(in the rows, 128 means zero)
Named moves come first, each a turn or a mirror and shown by rows before and after it. Which of them, in which order, take the first row of each pair that follows to the second? Write the first one first, as in the answered first pair.
move L:
[126  94 111 131 142 154 120 111 129 160 121  97 114 137 129 133 119 126
 142 123  80 107 157 100 171 142  91 180]  ->  [121  90 112 131 137 148 116 114 123 153 127  91 109 141 131 129 121 123
 144 121  86 110 157  99 175 144  94 183]
[124 113 117 117 123 129 113 117 127 140 143  97 112 140 128 116 111 124
 128 124 114 125 133 117 147 129 114 155]  ->  [130 122 107 121 133 146 125 115 140 153 126 110 123 131 128 121 108 132
 120 134 107 116 131 111 137 127 108 150]
[128 120 108  98 113 143 141  90 148 130  92 148 155 157  89 110 126 130
 120 133 149 104 114 148 115 142 126 139]  ->  [115 112 124  94 103 123 122  99 129 109 119 132 140 177  94 101 132 120
 127 124 157 115 111 160 131 149 136 145]
[133 130 113  92 132 125 136 142 130 104 142 138  99 148 133 140 124 124
 117 149 103 125 135 132 107 119 102 118]  ->  [132 131 115  94 131 124 137 139 128 103 142 138  99 147 133 138 125 122
 114 149 102 125 133 132 107 118 102 119]
move G:
[136 129 141 147 147 127 118 131 101 125 152  62 132 119 136 131 128 171
 116 104  90 126 134 120 146 128 120 134]  ->  [138 141 138 158 161 129 129 142 100 126 146  77 149 113 132 134 133 176
 116 110  93 128 127 116 134 113 122 112]
[160 137  92 121 158 172 165 111 176 165  81 155 135 108 120 145 125 120
 113 141 129 111 140 112 101 143 119 136]  ->  [155 155 110 117 149 145 166 126 160 141  97 189 143 121 104 138 141 118
 115 133 160 118 117 132  77 136 139  97]
[138 137 110 115 102 152 131  97 151 141 112 114 125 125 141 134 127 114
 122 129 117 114 131 132 139 152 122 156]  ->  [148 150 106 129 126 162 147 110 149 150 101 129 142 111 133 141 127 125
 120 134 116 112 129 116 126 130 119 137]
move U:
[123 101 138 114 112 123  93  99 127 113 134  94 125 142 139 118 107  93
 123 120 124 129 188 148 163 169 128 129]  ->  [133 142 144 111 112 116 122 109 133 109 111 163 160 132 114 113 124  97
 115 124 156 124 159 164 104 156 142  70]
[123 137 126 154 158 142 139 113 137 129 114 122 133 110 142 128 121 137
 129 135 122 125 122 106 128 110 115 119]  ->  [112 118 136 140 133 127 112 109 125 112 141  98 111 133 150 124 120 127
 132 126 128 129 126 126 152 128 122 137]
[130 127  99 142 132 154 130 137 144 145 101 120 120 108 137 137 122 124
 135 135  99 132 138 109 137 136 109 143]  ->  [113 120 120 119  93 120 103 130 133 115 132 120 101 140 142 124 131 108
 137 122 125 136 127 142 146 158 128 148]
Now pairs of rows:
Between the rows of a pair lie two moves.
[146 140 110 142 154 146 159 128 142 154  98 154 153 102 113 131 133 134
 120 142 122 115 119 120 113 112 121 114]  ->  [124 123 143 107  97 100 118 116 121 112 146 145 121 146 120 110 144 110
 122 120 157 124 109 165 131 143 147 125]
U U
[120 128 141 135 128 121 124 132 114 117 149 129 131 130 122 132 142 127
 134 128 138 139 123 135 126 127 136 112]  ->  [126 117 131 137 131 135 119 124 126 129 141 102 122 127 132 139 130 126
 132 132 116 134 139 124 142 132 124 139]
G G
[116 135 114 174 171 142 123 143 117 135 125 110 130 131 151 135 142 126
 116 132 104 118  99 121 160 113 118 117]  ->  [108 138 123 169 163 127 116 147 107 122 138 110 122 143 150 130 145 124
 121 129 112 124  94 130 166 115 123 114]
G U
[157 103 118 135  93 131  98  96 203 130  65 157 117 123 112 141 108 124
 106 119 132  93 135 118 127 152  95 128]  ->  [151 126 131 140  95 108 110 120 182 113  76 195 135 126  97 134 122 127
 108 113 162 101 113 127 103 131 113  84]
L U
[123 123 143 121  89 162 135 116 127 117 121 144 122 125 147 104 100 121
 117 140 153 123 122 153 137 122 132 118]  ->  [123 113 138 128 106 176 133 113 127 127 117 122 117 116 156 110  91 125
 119 146 137 124 138 141 148 119 123 133]
U U
[118 141  95 138 168 149 118 119 137 120 112 100 132 133 134 156 118 143
 133 110 126 117 145 126 162 136 112 147]  ->  [122 168 107 128 154 132 131 124 137 109 104 154 152 133 115 149 136 141
 129 105 159 115 117 145 120 132 129 104]
U U
[118 110 114 121 127 122 114 126 130 144 117 104 120 121 127 129 121 106
  94 120 104 107 140 124 131 138  93 132]  ->  [120 116 111 130 144 126 126 138 126 149 113 115 131 110 123 132 119 112
  92 126 101 109 138 114 124 122  92 119]
L G
[139 158 121 102 112 104 136 130 130 104 120 193 132 130 104 127 152 127
 136 110 179 107  81 144  76 126 154  92]  ->  [155 144 101  85  96 137 132  89 174 128  93 175 125 125 113 136 137 122
 123 119 150  83  99 145  83 157 134 132]
G L
[150 121  94 121 136 156 115 142 109 116  97  82 121 107 168 169 162 135
 169 128 121 125 150 113 151 141 110 128]  ->  [136 129 114 101 101 121 106 143  95  87 121 111 115 134 159 154 178 122
 172 113 160 129 126 152 132 155 132 107]
L U
[118 117 131 129 105 142 127 111 145 141 138  95 120 135 142 123 119 122
 113 127 116 126 152 132 160 149 117 154]  ->  [117 132 142 114  85 129 129 109 148 128 136 129 129 145 132 116 130 116
 110 117 142 120 133 158 134 155 131 129]
L U
[114 119 143 128 103 153 125 127 140  95 136  84 122 134 128 131 156 133
 115 142 129  88 125 150 130 160 123 176]  ->  [122 145 135 155 146 169 158 153 141 111 110 114 153 103 113 140 158 154
 112 156 122  88 119 126 106 128 118 143]
G G
[125 113 145 137 168 133 156 157 103 105 134 130 144 107 112 126 125 117
 112 124 105 150 103 116 146 105 125 114]  ->  [133 115 136 137 170 152 166 144 125 117 119 129 145 100 113 130 117 121
 109 130  93 139 108 110 141 108 117 121]
U L
[110 159 128 127 126  92 140 150 115 136 158 140 133 139  89 107 138 124
 124 106 188 115  84 142  91 125 132  97]  ->  [119 113 108 116 117 129 114 108 141 160 154  65  97 143 117 117 111 117
 119 110 142 102 127 129 145 159 104 180]
G G
[115 145 132 138 168 105 146 152  98 142 150 114 144 167 133 124 158 137
 141 107 134 132 152 135 149  79 145  95]  ->  [113 141 133 137 167 106 140 153  98 141 152 103 135 168 137 123 156 138
 140 108 131 133 153 135 157  80 146 105]
U U
